(in the rows, 128 means zero)
One turn moves each row of this set onto another row. After a few examples, where does it send each row asked below?
T: [130 126  91 116  74 129 148 131 148 127 143 119 171  91 128 150 103 125
 159 129 127 155 111 131 153 133 103  85 141 105 136  95 128 130 111 182
 117 130 132 143 144 147 101 182]
B: [131 117 143 137 128 112 108 193 137 145 112 116 118 151 101 100 126 123
 116 144 156  99 117 114 100 138 150 170 110 138 114 143 125 167 141 100
 129 132 147 140 132  93 143  97]
W: [130 136 117 109 123 151 132 121 124  91 159 124 126 136 127 134 166 110
 124 146 122 162 170 177 177 182 123  89 122 132 148 116 125 156 133 152
  93 110 111 148 136 100 101 153]
Y: [128 123  86 143  72 122 141 139 142 166 123 140 141 103 122 120  97 165
 157 114 133 146  90 123 134 116  97 124 124  90 119  96 129 134 125 162
 130 134 110 122 132 182 138 174]
G: [144 151 141 124 171 130 101 123 107 136 141 123 105 147 163 152 158 134
 130 129 122 120 187 125 107 140 144 167 131 123 131 144 123 168 111 139
 122  95 107 136  84 122 164 125]
X: [112 142 170 125 125 103 129 142 152 147 101 137 127 138 106 103  87 175
 115 114 116 128 138 164 128 133 129 168 133 162 117 149 105 120 119 115
 128 115 115 102 119 120 155  64]
N: [160 104 152 129 186 138 108 128  88 140 133  92 108 138 144 151 133 144
 133 113 113 107 171 111 105 135 143 149 131 113 139 133 116 164 123 141
 118  94  85 136 108 106 148 109]
C: [133 120 121 125 132 161 132 118 113 102 153 108 129 134 121 128 158 117
 125 138 115 167 165 168 180 185 126  84 115 143 143 109 129 147 146 153
  88 111 106 139 145  98  92 147]
E: [136 131  91 137  63 124 141 134 145 139 141 117 165 100 124 139 103 134
 163 121 121 167 110 134 156 145 103  91 132 112 119  84 137 138 127 178
 109 121 128 135 141 156 105 183]
A: [125 133 147 149 142 131 111 177 136 141  98 105 124 138 123 107 137 119
 113 136 155 119 115 106 102 146 166 169 101 148 106 153 134 145 162 109
 139 132 153 119 128  98 136  90]
J: [110 121  83 117  90 135 150 126 146 154 129 145 156  89 129 135 102 148
 149 134 140 136  97 113 133 100 100 119 137  96 141 112 119 114  97 167
 139 154 126 130 133 169 132 177]
F: [118 123 144 121 148 128 118 178 141 131 108 114 131 134 118 117 134 109
 108 154 161 100 119 104  99 129 160 164 116 140 129 161 120 143 131 108
 143 144 158 136 132  85 136  95]
R: [107 139 173 116 141 115 136 133 153 139  98 132 134 125 115 114  90 169
 110 116 117 128 137 155 128 127 136 162 135 164 128 160 101 104 117 121
 136 123 119  98 123 113 148  59]
Z: [129 142  94 130  76 136 146 123 149 127 133 114 171  87 142 150 112 126
 157 120 124 173 109 129 155 144 113  88 131 113 124  98 137 120 131 186
 122 126 134 126 139 155  99 178]
V: [145 122 124 114 122 148 131 132 118  92 152 114 121 136 122 132 156 120
 127 130 119 159 159 178 174 185 121  82 118 119 146 110 124 163 146 153
  91 100  95 148 145  98 100 145]
U: [115 131  90 145  98 148 148 117 140 158 110 128 156  82 143 132 105 155
 150 114 133 159  89 108 137 115 115 119 121 105 124 112 132 102 134 174
 143 145 121 104 134 179 125 166]
K: [134 116 140 147 184 145 102 112  86 164 147  99 116 150 136 136 143 140
 133 138 112 121 192 106 114 138 141 163 128 159 128 127 126 153 109 133
 106 113 112 131  98 114 145 127]
S: [106 130 168 110 132 104 134 139 152 144 108 139 132 135 100 109  85 169
 112 126 119 117 142 159 128 122 126 165 141 163 132 152  97 116 101 114
 129 126 120 111 123 111 152  67]

A goes to B
N goes to G
V goes to W
Where do these go?
J goes to U
Z goes to E
S goes to R

One turn moves each row of this set onto another row. After a few examples, where does it send each row asked below?
Nifi: [126 101 169 121  96  87 129 150 130 117 127 130 120 105 138]
rubad: [108 166 164 114 145 170 120 116 137 140 116 103 139 149 101]
Vit: [130 108 174 120 100  90 128 154 124 113 137 116 113 113 145]
Teluf: [139 163 140 104 159 114 152 112 146 150 142 123 152 157  85]
bib: [148 123 142 109 129  65 156 131 141 136 150 141 141 131 107]
Vugek: [105 128 188 118 116 146 102 132 118 114 115 104 132 117 134]
Sosos: [123  99 176 110 108  95 132 151 131 111 136 119 130 103 140]
ven: [120 172  91 125 150 126 124 115  92 161 139 125  97 115  99]
Lenu: [109 167 172 118 159 160 127 117 127 131 116 107 134 157 103]
goru: [103 145  93 122 155 112 125 139 144 151 158 164  78 123 117]
noro: [156 151 137 115 135 157 140 132 128 122 108 175 127  99 180]
dosuv: [137 167 146 107 160 109 161 117 139 135 146 128 146 160  82]
Tezum: [127 137 126 109 139 131 135 152 167 134 151 179  93 116 170]
Fazi: [147 154 152 111 127 158 145 134 124 121 116 158 127  94 188]
Namu: [108 143 101 112 159 100 132 140 144 156 158 157  73 131 122]
mal: [152 170 109 128 128 163 137 123  88 135 107 138 126  88 136]
bonud: [139 155 149 102 155 116 145 123 137 145 147 131 144 159  71]
fera: [129 132 124 107 156 125 130 139 165 134 138 180  96 120 177]
zesu: [153 151 143 114 131 164 141 138 130 134 125 161 129  96 188]
datiz: [109 142  88 112 162 111 120 134 148 155 154 148  77 121 130]
Gezar: [125 130 137 102 144 121 143 151 164 132 143 178  92 119 175]
gul: [146 117 152 100 131  75 161 148 144 134 156 135 137 130  99]
sibi: [123 163  79 124 146 134 125 124 101 156 133 122  97 100 107]
Sasi: [100 127 181 126 107 151 108 142 128 119 105 106 118 118 135]
neka: [144 179 124 124 131 162 135 111  79 139 114 127 130  93 140]
vezor: [115 165  88 135 154 129 126 118  90 158 137 134 104 106 104]
Rodu: [145 169 118 132 141 161 136 117  83 146 115 132 135  89 150]
tipug: [113 161 171 113 147 160 110 114 122 134 123 111 141 152  91]
Sudom: [104 131 188 125 120 147 109 141 118 120 112  98 115 129 141]
dif: [150 129 148 109 124  66 160 139 136 121 157 134 132 132 107]

Sosos goes to gul
fera goes to datiz
Gezar goes to Namu
Where do these go?
vezor goes to Rodu
dosuv goes to Lenu
bib goes to Teluf

